In the rows, zero is written as 128.
Each path below is one point turned by a fixed rotation once a step. After each direction that follows a path, write how fast that rotation turns it, in deg/step (0 if it stays still).
Each turn is a multiple of 5 degrees from 10 to 175, or 0.
Each row of a path follows its step; steps can be skipped.
Rotation 1:
step 0: [127 138 119 133 127 130 129 138 130 122 123 115 131 127 140 134 128 131
 126 126 132 135 124 124 135 132 133 126 124 129 124 126 132 132 129 138
 127 130 127 127 140 126 123 135 126 126 125 131 123 117 131 122 126 116
 123]
step 1: [132 130 131 138 132 131 120 121 127 126 124 133 123 135 126 127 124 126
 124 117 129 135 129 133 129 117 137 131 126 145 121 119 131 133 139 126
 130 133 131 125 126 133 126 120 124 129 131 124 124 134 133 135 129 125
 123]
step 2: [129 123 130 121 115 126 123 125 131 124 119 118 120 129 136 131 139 122
 128 127 124 128 134 132 131 132 131 126 134 126 121 131 127 129 115 131
 132 138 125 118 124 124 131 132 131 126 138 128 127 137 123 132 125 122
 125]
step 5: [137 130 133 133 118 124 130 124 131 134 123 124 132 134 127 125 134 125
 123 123 127 140 132 136 137 131 132 134 131 123 125 140 135 124 130 135
 122 128 121 129 126 132 129 128 137 121 129 121 134 129 126 136 120 121
 130]
step 6: [134 127 125 119 129 123 136 129 121 116 135 130 116 135 133 135 121 124
 123 127 124 128 126 126 134 135 131 133 136 130 120 127 128 122 131 125
 131 131 124 123 131 134 126 128 130 133 118 126 122 128 130 123 138 115
 130]
step 7: [127 122 137 131 127 126 122 128 127 127 122 128 135 132 133 126 134 127
 120 114 124 122 122 115 119 128 128 125 114 126 120 132 131 135 132 123
 126 133 130 128 138 132 130 132 130 125 129 134 123 128 128 138 130 118
 132]
step 8: [139 131 130 125 121 125 127 138 124 132 121 130 129 136 131 134 133 131
 122 127 130 131 137 125 129 126 126 125 139 127 131 127 135 135 133 142
 131 129 132 124 120 135 133 125 122 131 120 126 131 132 132 131 116 122
 125]
step 10: [130 127 125 125 114 124 126 133 133 117 132 134 127 132 125 132 124 129
 126 107 126 124 127 128 130 120 130 130 122 131 122 126 141 126 123 130
 129 128 134 130 133 129 126 133 136 130 135 134 122 126 128 132 119 131
 126]
step 11: [130 112 132 129 128 134 127 129 131 134 133 121 127 129 129 127 125 133
 128 129 130 127 141 128 134 131 127 128 131 129 125 131 136 143 136 133
 132 125 125 123 123 137 125 132 129 127 128 129 120 142 124 124 124 114
 130]
step 13: [119 126 125 139 124 129 130 123 127 130 122 133 126 141 134 124 121 113
 124 118 134 127 127 132 127 121 135 130 128 130 119 127 140 132 131 132
 127 136 131 125 128 126 128 124 136 133 122 126 122 122 128 120 125 125
 125]
Speeds:
[129 125 124 129 127 128 127 130 128 130 129 131 126 129 127 128 129 126
 126 126 131 127 131 128 129 127 128 129 131 129 128 126 125 129 128 127
 126 128 128 128 128 127 129 127 128 130 126 129 128 130 129 126 130 128
 128] => 155
[126 128 127 131 128 126 128 128 127 127 126 128 128 128 125 128 128 125
 128 129 128 130 130 130 127 127 129 128 129 128 126 127 127 125 130 129
 126 127 127 128 128 128 127 128 125 127 127 127 128 125 127 129 125 127
 125] => 90
Rotation 2:
step 1: [138 125 128 130 125 130 123 122 129 132 127 127 124 130 125 125 136 144
 128 133 128 129 125 129 124 130 130 122 129 134 127 131 121 128 125 136
 122 129 131 131 123 132 132 126 127 121 141 136 133 126 133 121 122 126
 122]
step 2: [128 125 129 120 128 119 126 131 123 130 129 126 124 119 122 131 119 133
 128 123 125 139 126 122 122 131 127 121 134 134 129 132 126 129 124 129
 134 121 124 122 130 121 122 129 127 132 129 121 132 134 135 135 123 133
 120]
step 3: [133 128 130 139 130 127 126 118 133 133 132 134 130 123 126 134 125 136
 130 128 126 118 132 126 124 128 127 131 133 136 121 124 128 119 136 126
 134 134 120 130 129 123 133 134 132 129 138 138 130 129 127 131 124 130
 124]
step 5: [139 121 126 139 123 135 125 129 129 128 122 133 127 137 131 126 129 137
 131 131 122 125 132 140 124 126 127 128 131 128 122 130 129 130 123 132
 129 127 121 121 129 128 131 139 125 125 137 128 126 121 135 126 123 130
 131]
step 6: [128 130 132 125 126 115 137 133 131 122 125 130 125 117 123 130 126 128
 125 126 130 136 128 122 129 126 126 126 128 132 122 129 122 132 117 132
 130 120 124 122 132 133 127 131 128 132 139 126 120 131 136 126 131 127
 134]
step 7: [130 120 134 136 128 128 139 124 133 126 130 129 127 133 135 133 126 135
 130 119 129 126 134 124 127 136 126 130 131 117 124 125 129 123 128 129
 128 128 119 135 131 120 136 127 122 132 138 131 129 124 129 129 124 134
 121]
step 8: [135 122 132 133 134 117 125 127 136 124 128 125 116 118 123 129 128 116
 130 128 127 127 125 132 130 135 127 125 122 131 133 128 130 134 129 132
 130 131 126 129 137 130 133 128 119 137 127 127 120 129 129 131 131 123
 127]
step 10: [133 136 130 130 129 119 134 131 129 135 128 126 128 122 131 129 128 119
 131 126 137 132 134 135 125 119 126 123 117 131 131 126 124 140 123 128
 135 124 127 125 134 127 129 121 125 124 133 131 121 129 129 129 126 134
 135]
step 11: [125 127 133 136 118 131 136 135 133 127 128 134 137 128 136 130 122 130
 119 125 129 123 132 130 128 134 134 123 127 117 128 124 131 130 122 124
 137 134 128 132 126 130 124 127 124 137 127 132 132 126 130 121 123 129
 122]
step 12: [125 125 127 134 136 123 136 123 136 129 128 133 120 128 129 131 126 124
 126 136 131 127 121 129 132 124 130 125 117 126 144 133 129 126 119 130
 133 127 131 126 132 128 140 123 128 126 126 130 128 130 134 129 132 122
 127]
Speeds:
[127 130 130 129 126 127 128 131 129 126 127 129 127 126 126 129 128 130
 127 129 130 127 130 127 130 129 126 128 129 131 127 130 127 130 127 128
 126 128 130 130 126 129 126 128 126 130 126 129 129 126 126 129 128 127
 127] => 155
Rotation 3:
step 0: [122 140 129 133 125 132 118 134 134 131 121 137 126 132 137 127 127 127
 124 138 129 127 131 119 125 129 132 138 121 128 125 133 133 128 119 130
 131 133 129 121 134 119 128 135 144 134 120 131 132 133 127 126 130 116
 130]
step 1: [137 133 132 143 135 126 136 122 124 138 138 137 136 121 130 128 119 124
 127 128 123 127 129 132 119 124 132 133 128 121 129 132 125 135 123 126
 131 131 135 133 130 136 129 123 138 134 129 123 117 122 132 134 129 120
 125]
step 2: [120 135 131 132 124 126 125 130 137 121 135 135 117 120 138 125 123 128
 134 136 126 123 132 121 130 133 126 137 118 128 124 133 126 131 110 129
 132 134 131 125 132 122 120 137 134 132 131 126 128 125 122 123 123 128
 134]
step 4: [122 135 135 134 124 127 127 129 131 121 126 122 131 132 130 128 116 129
 139 138 131 129 139 121 129 134 127 134 120 125 134 137 132 134 120 133
 132 130 128 124 132 128 130 132 141 130 130 128 132 117 127 123 122 127
 143]
step 5: [141 129 136 122 132 131 130 127 124 137 138 134 126 128 140 123 134 123
 126 125 131 139 140 125 122 128 134 131 135 123 130 136 128 142 124 120
 125 135 134 133 128 126 127 126 134 140 126 127 128 124 135 130 128 125
 130]
step 7: [144 129 132 120 135 130 132 130 133 132 138 124 134 130 140 127 129 125
 130 135 122 130 133 131 123 131 129 132 136 122 132 128 131 138 123 124
 129 135 134 138 130 128 118 136 121 137 128 127 121 132 127 123 133 130
 142]
step 9: [135 130 125 117 134 139 126 129 128 135 130 132 140 136 142 140 128 129
 134 129 124 134 129 126 129 126 136 132 132 120 128 133 141 133 128 124
 134 132 133 134 127 126 134 139 129 135 129 129 119 122 132 128 131 127
 137]
step 10: [131 138 135 130 122 119 113 125 131 129 129 126 135 119 143 127 127 125
 119 131 130 131 133 133 130 121 125 128 127 137 129 129 126 125 121 134
 132 131 118 136 129 129 126 125 136 130 128 134 124 116 130 139 128 131
 139]
step 11: [133 126 123 126 135 130 124 133 131 128 122 132 132 131 143 129 128 123
 128 128 119 134 128 130 128 122 133 140 128 125 122 118 140 132 118 127
 134 133 140 137 136 132 133 137 126 139 126 126 121 126 123 123 133 134
 124]
step 13: [122 135 129 132 131 132 119 134 131 132 131 132 136 124 130 128 123 124
 128 126 114 129 138 119 126 125 134 137 126 119 120 127 136 137 124 122
 136 136 135 135 123 131 141 131 124 129 134 127 121 123 121 130 136 134
 127]
Speeds:
[125 128 128 126 127 131 129 128 127 127 130 127 130 128 127 130 130 129
 130 127 129 127 129 127 128 128 130 128 129 127 128 130 127 131 128 129
 130 127 125 127 128 127 130 128 128 126 129 130 128 128 125 130 128 130
 130] => 70
[127 127 128 129 127 127 125 128 130 128 127 128 131 126 127 126 128 131
 128 129 130 130 127 129 129 127 131 126 126 131 129 129 125 128 128 130
 127 127 130 126 128 126 125 128 128 127 128 129 127 126 128 127 126 128
 128] => 175
